The rows of R fall into several groups, which share some directions, and each row is roughly a mix of its group's hidden directions.
R (140 x 10):
[[ 30   1  -4  42   5  25  33   9 -23 -19]
 [ 11 -27  14 -13 -40 -15  13  45   6 -12]
 [  9 -19   0  -6  10  53   6 -42   7  12]
 [-22 -23  21   1  31  -3  10  20  48 -12]
 [ -7  26 -12   7  33 -47  20   4 -15 -23]
 [ -7  24   2 -13   6 -19   7  10  36  52]
 [-27  35 -34   5 -32   3  15  28  -3 -11]
 [ 18  -5   6  49   5 -29  19 -13   9 -33]
 [-25  37   0  -8  34  -5 -37  13 -19  17]
 [-38  -2  28 -35 -29   5  20   4  24  -8]
 [-34 -32   9   1 -38  14  36  -3  -6  10]
 [ 12  25 -51  -9  29  -7   0 -33   6   1]
 [-17  27  -1  -8  27  11 -18 -41   6  37]
 [ -3  -8  11  22   0  59 -24  14  20  -8]
 [ 16   5   6   9 -25  29  22  -7 -51 -19]
 [-24 -36   9  10  -6 -26  49   6   4 -15]
 [-25  16  -2  -5  42  29   1 -42  -9  -4]
 [-14   2 -23 -52  37   9  -3   0 -22   1]
 [-35  47 -23   4 -30   9  11   1   7 -15]
 [-33  16  18 -41  -9 -24 -24 -21 -13  13]
 [-45  10  15 -36 -15  18 -27  -5  13 -16]
 [-10  41   3  36  -8  -3   1  40 -18 -18]
 [  4 -29 -20  16  38   4 -20  -4  39  22]
 [ -3   5   7  -9 -32  48  -6  -7 -34 -26]
 [ 23 -18  38  27 -16   8  -9 -30 -23 -22]
 [ 46 -14 -28 -17 -25  13 -11  15   2 -30]
 [-23  20 -28 -37  37   9  19  -9  17   9]
 [  8  -7  -7   0 -18 -13  45  34  14 -36]
 [ -7 -20   7  -8   3   3 -47  27  29 -31]
 [  6  11   2 -21 -11  31 -35   7  -1  48]
 [  7 -15  35   0  38  11  34 -13   4  31]
 [-61  -7  31  -5   4 -15  13 -13  -1  -1]
 [  4  13  25  -6   7 -23  24 -56  -5  15]
 [-36   5  -5 -40 -11  19 -15 -41   9   4]
 [ 46 -23 -23 -28  -1   8 -14   1  27 -20]
 [ 40  22 -39  -4 -25   6  20  11 -16 -18]
 [ 12  -1 -22  -3  58 -19  19 -14  20  -3]
 [-29   6   1  43   4  45 -21   8   6 -10]
 [-15  -4 -40  -2  36   0  18 -15   4  41]
 [ 42 -27   6 -27   6   4 -18 -24  29 -18]
 [ -9  44 -34  12  -5  19   5 -22 -16 -30]
 [ -3  38 -34  -9  -8  22  19  35  21   9]
 [-36  25 -12 -17 -18 -43  -7   6  -1 -28]
 [  8   0 -28  -6  -1 -21 -13   8  10 -61]
 [-27   0 -11  23  19 -19 -25  10  -9 -49]
 [-27  23 -25   4 -35  34 -22  12 -18  11]
 [ -5 -18  11   9  31 -10 -49 -26 -17 -19]
 [-20  40  -3  31  16  20 -24  19 -22 -16]
 [ 34 -21 -16  -4   8  19 -54  -8   0  10]
 [-22   9   1  35 -12  46  32   9   9  10]
 [-34  -6  -2  40 -35   8  15  24  16 -16]
 [ -2  16  -1   8 -33   0  56   5 -14  24]
 [ 23   9  -2 -33 -37  16  15  19  -8 -38]
 [ 30 -34   5 -31 -22  -8  -7  -7 -35 -21]
 [ 18   6   0  14  25 -17 -12 -24 -51 -24]
 [ 27 -46 -11  -8   9  41   7  17   7 -14]
 [-35  15   6  37 -17 -26  17 -30  -1 -17]
 [  6 -44 -42  24   5  10  20  -1 -16  16]
 [-29  26  21 -22  29 -29 -18   9 -20  21]
 [  4 -13 -29 -17   0  -3 -56  -5  17 -24]
 [-29  43 -22  29  19 -14  -4   0  27   8]
 [-32  -3  14  15 -12  33   2  23  47   2]
 [-10   2  40 -11 -48 -18 -11  14 -24  -2]
 [ -3   9 -27 -24  30  10  31  -8 -21 -39]
 [-21  12  23 -46 -16  18 -28  -6  -9 -25]
 [ 22 -21 -23   4  13 -27   9  38 -21 -33]
 [  5  12 -36  11 -46   6  35  11   7  18]
 [-52   3   2  -4  -2  18 -35 -14   2 -29]
 [ -9  26  28  -1 -32 -22  19  40   1  19]
 [ 38  -8  24  -8   3  25   5 -48  16   0]
 [ 45 -32   9  12  38   5  -4 -21 -10  -7]
 [-52 -34  20   5  13 -18   9  -7  21   5]
 [-16  -6 -43  32  -7  22  15  -4  37 -10]
 [-36  -8  15  36   5 -15 -33  -5 -20 -26]
 [-35 -36  19  -1   9 -30 -20  11  12 -29]
 [-15 -21 -36   6  11 -30 -14  45  12  -6]
 [ -1 -15 -60  23  -4 -17  12   7 -22  -8]
 [  5  33   5 -19  41 -12  18 -10 -14  37]
 [  9  21  33 -34 -19   4   1  13  45  -8]
 [  4  14  -6  47  -8  21  39  -2 -26  13]
 [ -8  -9  -4 -32   8 -12  36   3  31  41]
 [ 25 -10  -3 -25  19   0 -22  26  45 -23]
 [ 12 -44 -36   1  23 -18 -27 -12  -3 -16]
 [ -7  18 -27 -22  33   6 -44 -20 -13  12]
 [ 22  12  13  19 -52  28   7  13   8  21]
 [-31  55  16  -1  12 -11  22   7 -15   6]
 [ -6 -24  40  -9  -6  -3 -33  41 -14  -7]
 [ 13  19  33  -4 -15 -27  37 -12 -18 -30]
 [-37  33   9 -26  28 -10 -26   0 -11  22]
 [  7 -27 -13  -8 -31 -47  25  20  -6 -10]
 [-11  34  29  24   0  14  48  10  -8   1]
 [  5  31 -43  31  -8   8  31  12   4 -18]
 [  9  41  -6  16  -6  36  24 -34   9  13]
 [  8  47  -3  21  12 -21  34   6  -2  30]
 [ 42  22  10  26  -9  30  17 -27   2  18]
 [  7   0  -8  22  30  12  -8 -28  41  34]
 [ -9  10  -1 -40  -1  11 -53  -1  25   0]
 [ 53 -23 -17 -12 -19  11  -4  -1   8  33]
 [ -9  -1  25  -9  -5  31 -11 -13 -42 -38]
 [ 34   1 -39  39  -1  24  -7  14 -17  -2]
 [ 36 -51 -18   8 -17 -15   1   1  14 -21]
 [ 13 -12  -3  23 -23 -30 -21  49  -1 -17]
 [ -4  -6 -19  49 -13  23  -3  11 -38 -14]
 [ -1   2  34 -19  30  18   3  27  36 -24]
 [-17  28  56   5  -8   8  15  -8 -17  21]
 [-14  26  25  13 -25   4  31 -25  37   2]
 [ 37 -35 -20 -22  26  14   5 -18  -1  27]
 [-11  48  -8   4   7 -32 -19 -13 -24  26]
 [  1  25 -40  -7  51   0   7 -16   5  14]
 [-13  38 -32 -12  11 -14  -3  38 -26  10]
 [ 29 -17 -14 -13  31  -9 -42 -16 -25 -15]
 [ 33 -21  16  15 -13  35  21 -38   7   4]
 [-24   3  28  25   5  23 -37  38  -7   3]
 [  5  12 -28  12  15  -8 -15  14  52  29]
 [-11  -9  25   0  17  46 -41 -15 -11   9]
 [-37  21  17 -45   8 -19  -5 -11   8  25]
 [ -5  13 -11 -26  43  -6 -10 -35  28  19]
 [ 23 -11 -41  -5 -29 -10  17 -26   7 -32]
 [  1   6  12   5  31 -25 -33  42 -12  23]
 [ 29 -24 -14  12 -17 -47   6  26   5 -21]
 [ 26 -16 -22  10  53  -5 -17  -8  11  22]
 [-13 -26  19 -40   2 -26  15  21  -8 -34]
 [ 19 -17 -13  21  16   4 -23   9  35  44]
 [-31   2  27  12  55 -18  -5   9  -9  -6]
 [-35  54  -6  -8 -13 -20 -10  16 -13  -8]
 [-19  31 -45  17  -8 -15  -1  30  18  17]
 [-40 -22 -13 -30 -18   6 -12  36  -6 -20]
 [ 39   9  25 -14  12  18 -24 -12 -39  18]
 [ 11 -39 -17 -29 -21 -34   6 -21  20 -12]
 [-15  32 -17  -4  31 -32 -14 -19 -35   0]
 [  6 -15   3  -4  -9 -36   2 -28 -47  25]
 [ 25  51 -37  -8   8  23   1  -2 -10  -4]
 [-33  -3  -3   1 -20  33 -36 -27 -26  -7]
 [-11 -22  12 -27  28 -36 -40  11  -6   0]
 [ 17 -46   7   8 -37  30   3  -6  20  -5]
 [ -4 -15 -20 -32  25 -23  21   9  -6  45]
 [  3 -36 -21 -13 -12   3  13 -45  16 -30]
 [-35 -21   6  -6 -20  17 -40  -1 -33 -15]
 [ 24   3 -35  10  -5  23 -12  24  46   6]
 [ 29  16 -13  -3 -32  37  -1   2 -32 -26]]

Each list below has one row that fits no group; the rest each fit one group, if only roughly. Name that row.
  * Q176: [-15  20   6   7  40  32 -19 -30  26  11]
  * Q188: [ 25  21   2 -13 -23  43  25  29   0 -15]
  * Q54: [ -6  30  21  22   7  30 -29 -15  10  38]
  * Q6: [-30 -18  19   4 -11 -24  31   1  16 -43]
  * Q521: [  8  24  10  27  48 -32  21   7   2  11]
  * Q601: [  6 -13   3  29  29 -26  38  15  25  22]
  * Q459: [  4 -11  21  44  40  31  14   9   2   2]
  * Q910: [-18 -10 -19  50   8  37   0 -26   6  -3]
  * Q877: [-24 -28  52  -1  -8 -24   5  10 -16  17]
  * Q544: [ 35  35 -17 -15  12 -35 -18   0  -7  24]
  * Q659: [-10  -6  36 -37 -31  20  10   9  27  16]
 : Q54
  * Q860: [-37  13 -24   1  14  11   2  46  -3  29]
  * Q650: [-10  35   9  11 -12  23   5  36 -41  14]
  * Q498: [ 11  26  16  19  -7  -4  50   1 -37   3]
  * Q815: [-20  17  -3  23  -3 -37 -20  34  -6 -35]
  * Q267: [  4 -28  47  31 -16  28   4 -16   8  -2]
  * Q105: [-12  33  28 -30 -25  30   9 -15 -19  16]
  * Q56: [ -2  -1 -41  15 -12  23  19 -38 -31   9]
  * Q550: [ 51 -29  -6   6  22  20 -11  10 -27  -2]
  * Q827: [-27  27 -17 -13 -22  13   2  19  34 -36]
  * Q345: [ -3  47  -6  24   5 -16  -7 -36 -30  -8]
  * Q318: [  2  38 -22  33 -26 -15  12  17  24  20]
  * Q748: [ -1  13 -41 -12 -12  17  30  39  -8 -21]
 : Q56
  * Q166: [-14   9 -15 -60  12 -24 -13  11  18  -1]
  * Q389: [ -8 -44  -4 -18 -37 -20 -21   8  20 -20]
  * Q269: [-12 -17  24  43 -30  26 -15   6  -3 -26]
  * Q371: [-14  26 -22  29  21  40 -17  -8  26  -9]
  * Q645: [  5 -30  -4 -31  11  -1  -1 -14  56   4]
  * Q148: [ 40 -22  50  -3  -2 -25   8  -3  -7  -7]
  * Q387: [ -7   1  30 -39  19 -37 -10  -8 -29  12]
  * Q631: [ -3   8 -46   6  24  49  -4 -14  -6  -3]
  * Q869: [ 20 -13   4 -32 -27  42 -30  -1 -18  -7]
  * Q821: [-22  17  14 -58 -30  -5  -4  -5  -9  -3]
  * Q25: [ 27   6 -12  60 -20  17  10  -1   2  -5]
  * Q285: [ 27  14  -8   3 -56   1  -7  32  -5  11]
 : Q166
  * Q635: [-33 -14   8 -54   7 -12  -9  24  11  10]
  * Q452: [ 25 -25  -1 -20  15 -43 -19  19   8  30]
  * Q273: [-27  -3 -15  15  32 -31  16  -4  35 -26]
  * Q477: [ 26  14  21 -31  12  36 -27  15  24  11]
  * Q163: [-26  30  -4 -38 -20  -9 -20  26  -1 -27]
  * Q324: [ 31 -12  19  33  24  38  -3  -7 -25 -10]
  * Q517: [-46  17  -9  22 -14  27  11 -24  21 -18]
  * Q429: [  9 -35  40 -17  31 -24  10  -6 -20 -11]
  * Q546: [ 15   4  17 -28 -38  43   3  11 -22   8]
  * Q24: [ -8  -1   3  36  45  29 -27   0   5 -21]
  * Q289: [-15  10 -19  46   6  36 -15 -26  17   6]
  * Q946: [  6  15  38 -47   9 -14 -10  20   8  24]
  * Q988: [ 15  45 -26 -35  30   5 -13   1  10  -3]
 : Q163
  * Q466: [21 45 12 13 17 34 -8  4  3 32]
  * Q564: [ -4  24 -15  14 -22  61  -1   1  10  10]
  * Q818: [ 36   5   4  -8 -20  16  44 -32  14  13]
  * Q43: [-16 -26  48   2 -10 -35   0 -11   8 -25]
  * Q536: [  2  -5 -23  14   1  53  15  16  34  13]
  * Q480: [ 14 -46  -1 -22  24 -29  13 -29  11  -1]
  * Q302: [-13  -2  29 -10  13  19  -7  -8  59   6]
  * Q242: [ 25  21  -9  29  -7  51  -6   3 -17  19]
  * Q970: [ 25 -14  -3  17 -56 -18  -4  24 -15  -3]
  * Q277: [-11  -4  22  45  36   0  19 -11 -14  27]
  * Q790: [-27  -2   1  41  14  18 -22 -36  17 -20]
  * Q730: [ -2   4  10  13 -17  28  45 -23  30  24]
  * Q321: [-23  39  15 -17 -31  24   8  -7  20  27]
 : Q970
  * Q238: [-48   2   1 -23  18 -15   6 -39  11 -19]
  * Q534: [  5   1 -17  16 -13 -31  -5  42  16 -40]
  * Q810: [  8  -2 -16  36   1  23  23 -21  -4 -48]
  * Q666: [  6  38   4  29  40 -18 -15 -16 -15  19]
  * Q718: [ 13 -13 -14 -24 -18  -9 -43 -22 -34 -19]
  * Q170: [ 20  14 -29  54 -20  10   4  19  10   5]
  * Q16: [  9 -12  49 -16 -33 -19  21  15  19   0]
  * Q494: [ 12   0   6  -8 -36   5  56 -22  13   0]
  * Q558: [ -1  33  -8 -47  15 -19  10  13  -1  33]
  * Q205: [  5 -23 -29  10 -45  38  12  10  13   6]
 : Q534
  * Q122: [  7 -25  21   9 -25  -2   3   0 -31 -51]
  * Q319: [-17 -19   5  10 -11  16  42  -2  43  24]
  * Q887: [ 27  15 -27 -17 -20  -4  15  33  38  16]
  * Q381: [ 15 -26   3 -33  24  43  24 -12  15  -9]
  * Q74: [ 33 -20  -7 -28 -12  25 -31  -4 -17 -33]
  * Q30: [-33  37 -40  -5  -6  32  11  -6   8  -3]
  * Q649: [  9 -18  20  12  18  -8 -58  25  -4  -3]
  * Q551: [-22 -16  16  38  39 -15  16  -1  25  15]
  * Q416: [ 15 -20 -16  31   0  45 -10  28 -24  -6]
  * Q672: [-33 -17  26 -34  11   1  -7 -14  41  11]
 : Q649
  * Q10: [ 34  -2   0 -56   0  -4   3  19  23   8]
  * Q246: [  1  35 -19  -3 -13  17 -19  52   5 -17]
  * Q906: [ 28  12  48 -31 -17 -20   8 -14 -12   1]
  * Q226: [-20  48 -11  -3  30  -3  25 -23 -18 -11]
  * Q85: [-35  31 -35  -8   6  12   6  -3  31  27]
  * Q73: [-17 -34  27  19 -15  21  33  -5  20 -26]
  * Q983: [  2   9 -14 -10  33 -20 -54  13 -18  10]
  * Q839: [-12  18 -43 -14 -17  26  10 -21  36  -6]
  * Q147: [ 21 -17 -17  27  21 -16 -39  34 -12 -11]
  * Q916: [ 18  -5  57 -18  -2 -19   3 -18   5  27]
  * Q40: [-14  46 -17 -22 -14   7 -38   8 -14  19]
  * Q595: [ -8 -15  -4 -19 -12   4 -12  40  52 -12]
  * Q234: [ -7 -18 -28  41 -31  27  27   5 -11  -3]
 : Q839
  * Q957: [ -7  13 -54   6  34  29  -2 -15   0   2]
  * Q80: [ 15  -7 -13 -28  18 -28  37 -18   6  36]
  * Q926: [ -1  13  33 -40   3 -45  12   5 -10  14]
  * Q675: [ 25 -27  19  -7 -20 -19  42 -22 -20  13]
  * Q945: [-14  52 -14  -9  -9  34  11 -23 -16   9]
  * Q682: [-65   6   8   9  -7   0  -1 -20 -12 -17]
  * Q607: [-22  36  -1 -24   5 -13  41 -34  -3   0]
  * Q557: [ 54  19   4  26 -15  27  -8  19  -9   6]
  * Q512: [ 21 -20 -28  -8 -17  23  16  51  -1  -2]
  * Q986: [ 9  5 -6 34 29 -8  7 -4  4 56]
 : Q557
  * Q770: [ 26  37   5  39   8  -5 -18  -1 -37  -2]
  * Q69: [-29  19   1  54 -19   9   3  -6   5 -28]
  * Q450: [ -4  12 -13  18  60 -16   4 -12 -16 -20]
  * Q671: [-29 -11 -19  -5  19   4  18  18  39  39]
  * Q590: [ -4  49  -9 -24  -4 -34 -15  -9 -26 -10]
  * Q457: [-13 -40  -2  26  30  14 -29 -29 -10  -2]
  * Q168: [  6  25 -25 -15  43 -17  18 -32 -18   2]
  * Q660: [ 37   6  24 -33  19  23 -35   7   8  -3]
  * Q135: [-2 15 16 39 49 13  5 13 14 19]
  * Q608: [  2  11  -9 -47 -24  10  -9 -23   7  41]
  * Q563: [  4 -21 -10 -26 -49  33  -4  19  11 -12]
  * Q526: [ 16 -43  30   5  33 -18  28  10   6   5]
  * Q372: [  8 -19  40 -48  -7  -3   2  11  16  26]
  * Q630: [ 12  15 -31  28 -16  29 -36  18 -13 -20]
 : Q770
  * Q408: [ 25 -28  30  -1  -9 -18 -14  18 -45  -8]
  * Q775: [ 12 -47  19 -27   9 -15 -19  20 -26 -17]
  * Q692: [ 13  35   1  22 -10  45  29  14 -10 -14]
  * Q894: [-14  16  52 -33  -2 -12 -13  23  -4  17]
  * Q334: [ 15  10  -6  30 -29   4  33  -1  33  33]
  * Q515: [ 22 -32  -7  13 -12  11 -12 -21 -43  31]
  * Q713: [-22 -22  19  27 -19  37 -30 -23   0 -13]
  * Q905: [  8  13 -29 -29 -53 -12   9   4  -7 -19]
  * Q643: [ -1 -15  -3 -16 -47  42  18  17   2  16]
  * Q424: [ 38  14  19 -15 -35  20  16  23 -23  13]
 : Q334
